Each row is where one point has got to under a steady rotation. How many steps took it there?
The counts run from 0 to 134.
[126 141 125 148 127 145  99 146 173  70 155 133 132 116 192 130 130 175
 134 134  96 140 146  93 148 101 104  99  93 133  92  93 105 149  89 104
 142 168 161  86 136 106 113 120 120 124 142 135 103 136 104 144 128 152
 127] -> 132
[ 99 111  90 108 151 155 123 141 177 115 153 136 148 146 140 153 113  70
 168 128  99 179 187 111 116 104 113 126 121 194 112 125 107 120 105  85
 101 124 157  91 132 125 113 166 149 185 107 137 137 130 133 109 117  99
 105] -> 35
[119 124 141 100 157 152 114 142 155 117 156 131 152 155 146 165 111 107
 161 123 119 162 176 123 147  72 129  93 105 165 107 112 150 136  99 100
  66 140 194  74 130 106 102 166 143 156 130 131 146 112 153 127 103 100
 119] -> 79
[130 135 129 166 101 168 126 158 165  98 132 138 103 110 142  91  99 171
 124 102 142 180 151 122 136 109 102  77  92  86  85 118 130 123 102 142
  99 131 152 146  92 119  83 135 115 101 118 159 110 106 115 165 136  96
 113] -> 12
[101 126  68 150  94  78 143 180 129 114  94 138 145 111 127 109 122 132
 122  92 127 142 104 102 109 161  60  79 172 143 133 130 120 154 155 130
 150 115 101 145 108 128 119  95 142 159  77 168 137 101 149 114 149 121
 101] -> 53
[123 181 121 127 102  76 138 141 114  96 124 155 120  83 104 108 131 162
 128  79 115 112  87 108 164 109 105  85 154  76 103 110 125 192 127 133
 137 132 136 105 138  92  66  89 155 137 103 118 123 120 103 161 143 121
 142] -> 60
[119 127 118 123 148  95  90 145 155  95 138 122 171 139 184 182 137 104
 161 123 111 125 147 118 141 117 103 100 137 186 118  93 137 183  99  90
 132 151 172  84 149 112 127 125 144 162 108 122 148 104 144 110 120 132
 121] -> 81
[ 76 102  93 150 169 110 123 121 149 112 120 152 148 107 125 133 114  51
 136 108  97 181 164 113 113 117  76 150 148 156 103  91 103 148  88 123
 118 146 114 109 125 141 105 131 119 170  97 163 147 118 157 120 132  81
  93] -> 95
[ 84 179 111 133 106 101 113 128 122 109 106 160 133  85 121  92 129 113
 131  82  86 141  96 104 109 106  81 122 183  83  90  96 114 165 104 117
 110 121  92 106 128 133  59 105 119 116 104 123 120 138  99 153 141  87
 111] -> 0
[125 137 114 156 154  95 102 143 140 111 128 114 120 122 182 163 145 117
 143 109  98 146 183 140 165 140  80  93 108 147  74  76 133 180  92 103
 138 172 169 126 131 120 110 135 112 149 116 139 149  72 147 129 103 100
 109] -> 21
[101 138 107 137  98  93 122 170 132 112  93 131 154 133 125 139 118 154
 147  84 184 135 117 122 148 147 100  52 127 150 136 145 134 160 144 160
 104  92 136 142  98 101  88 108 179 152  91 137 163 108 137 123 147 123
 116] -> 113
[103 115  83 139 110 154 104 158 160 155  95 147 175 113 179 157 109 155
  90 136 180 182 133 123 117 125  69  94 122 195 116 119 137 111  95 131
 106 151 121 115 104  82 121 151 166 133 135 155 125 118 134 144 112 130
 112] -> 84
[120 154 133 143 136 153 112 149 179  88 132 141 125 140 178 144 118 153
 122 135 132 162 157 111 149 121 131  78  73 131 115 115 107 119  81 124
 142 160 156  72 148  89  90 136 154 143 165 114 109 151  92 160 114 143
 128] -> 27
[ 94 160 106 142 139  59 140 132 160  63 116 152 138 133  99 120 152 130
 177  81 112 109 137 116 129 121  98  94 116 151 104 130 132 183 136 128
 105 121 132 131 102 120  75 105 147 162  78 128 193 116 122 120 133 109
 141] -> 111
[ 82 123  94 137 114 154 106 169 148 122 122 156 140 122 180 125  77 124
 114 125 161 194 139 106 119 151  99 105 138 144 155 139  97  86  98 147
 112 124 106 107 136  99 117 118 143 148 128 158  91 154 120 130 146 106
  81] -> 41
[117 155 102 149 139 140 111 136 179  90 146 143 135 106 170 120 114 128
 123 136  74 145 152  92 104 109  94 125 121 138 101  94  89 122  90  94
 151 162 122  64 135 126 110 128 132 132 133 131  94 151  86 148 144 153
 123] -> 88
[121 133  99 145  98  78 104 164 131  87 113 144 152 110 141 125 134 162
 157  78 157 122 110 108 148 132  81  78 144 142 131 110 150 191 137 142
 123 123 149 146  94 104 113  77 129 123  83 163 169 104 145 120 153 136
 120] -> 8
[108 140  78 105  98 134 138 146 143 149 129 182 170 100  83 100 107  99
 110 104 100 148  92 100 103 100 105 106 170 133 122 126 110 133 144  99
 101  96 109  81 142 112 108 127 185 160 100 148 114 148 105 124 146 109
 137] -> 46
[101 153  98 155 128  92 119 161 148  85 123 167 109 108 152 116 106 125
 146  80 103 136 120  89 145 143 102 115 143  73 144 126  80 153 107 150
 160 116  80  98 151 126  93  72 144 154 105 140 100 138  99  95 162 116
 113] -> 103
[128 167  99 131  82 140 104 161 175 112 132 132 120 103 158 110 132 157
 171  98  99 137 136 105 117 110  95  79 117  82 104 108 129 161 108 106
 106 102 119 134  93 160  70 122 143 100 103 128 112 121  67 141 148 107
 121] -> 118
[131 138 116 138 122 161  95 162 164  79 156 117 117 131 199 138 115 174
 141 146 120 159 165 107 136 115 124  56  84 150 108 102 119 126 108  95
 131 141 186 101 123  97 127 135 113 117 118 157 103 124  99 148 131 147
 100] -> 131
[ 93 143  92 131 117  67 137 146 150 102 103 129 169 125 104 127 146 150
 179  79 154 124 113 106 147 121  97  84 137 152 125 148 142 176 141 147
 106 109 125 145  96 113  86 102 165 152  87 131 188 114 123 109 136 121
 137] -> 112
[159 168 103 124  89 140  79 145 166 153 118 128 141  95 185 154 120 143
 149 117 120 145 118 118 148  85  99 100 136  96 113  96 144 172  73  92
 121 142 135 106 121 144  79 128 153 120 121 131 107 106  78 141 121 100
 118] -> 74
[ 77 144 139 139 141 124 135 153 121  38 149 136 126 143  96 106 131 112
 141 106 114 157 155 109 138 112 119  73 109 136  71 126 121 139 141 109
  95 131 177 119 120 104  78 121 113 141  96 146 150 112 150 138 132 103
 108] -> 5
[ 97 137  89 156  90 104 156 179 119  99 105 146 122 115 119  88 128 152
  86 103 148 152 108 110 119 180  74  58 139 152 100 137 122 127 152 131
 137 125  98 162 101 117 121 105 152 146  88 157 121 108 133 144 159 119
 102] -> 54
[111 130 124 118 110 129 133 164 106 127 140 135 106 122 113 128  96 103
 125  77 147 170 126 143 162 114 113  64 137  86 119 130 155 148 146 130
  78 125 157 136 125 123  59 146 143 147 105 146 139  88 146 133 126  42
 104] -> 63
[ 64 136 130 111 132 117 153 164 102 104 143 167 133 140  96 113 101  77
 106  88 111 155 111 100 131 123 130  78 140 135 129 135 101 106 144 125
 105 105 144  75 174  84  99 117 154 186 123 143 106 143 155 134 156  90
 104] -> 48
[136 150 101 133 142 140  84 121 183 151 129 157 146 104 188 161 107 134
 158 105 130 154 155 116 146  93 107 122 124 112 130  95 109 159  61 129
 122 150 122  56 143 118  88 117 156 145 139 119 124 123  94 137 127 115
 132] -> 29
[112 143 126 122 104 121 141 146 102 155 111 145 122 108  96 123  92 139
 121  67 166 154 100 130 166 100 113  74 132  96 120 129 160 149 121 154
  78 127 132 113 124 102  61 130 158 146 114 141 145 102 142 166 129  69
 126] -> 62
[117 163 141 160 136 126  81 133 162  98 127 118 110 125 175 139 113 172
 138 110 149 155 157 124 147 123 118  85  92 108  93 100 126 151  58 148
 119 155 141 111 130 115  75 118 116 104 144 129 124 114  97 164 116 105
 108] -> 72
[ 94 150  66 119 108 128 133 145 163 124 125 175 159  77  94  91 118  99
 128 109  91 140 100  98  85  95  81 140 166 121 101 112  95 142 113 100
 118 121  84  82 117 132  87 121 172 149 104 128 114 153  86 139 139 114
 139] -> 45
[101 129 115 114 132 135 128 140 136 166 123 146 139 126 115 151  99  76
  99 141 117 168 149 128 123 130 109 100 131 173  80 103 123  96 112  81
  91 160 128  92 144 106  93 184 166 182 147 114 114 125 139 161  90  81
 106] -> 33
[128 143 129 121 125 121 135 154 114 116 135 121  78 124 129 130 117  93
 135  85 124 163 158 155 154 131 124  66 113  95  89 125 147 158 126 122
  90 142 189 148 130 132  75 142 116 158 102 155 124  74 152 124 125  52
  84] -> 64
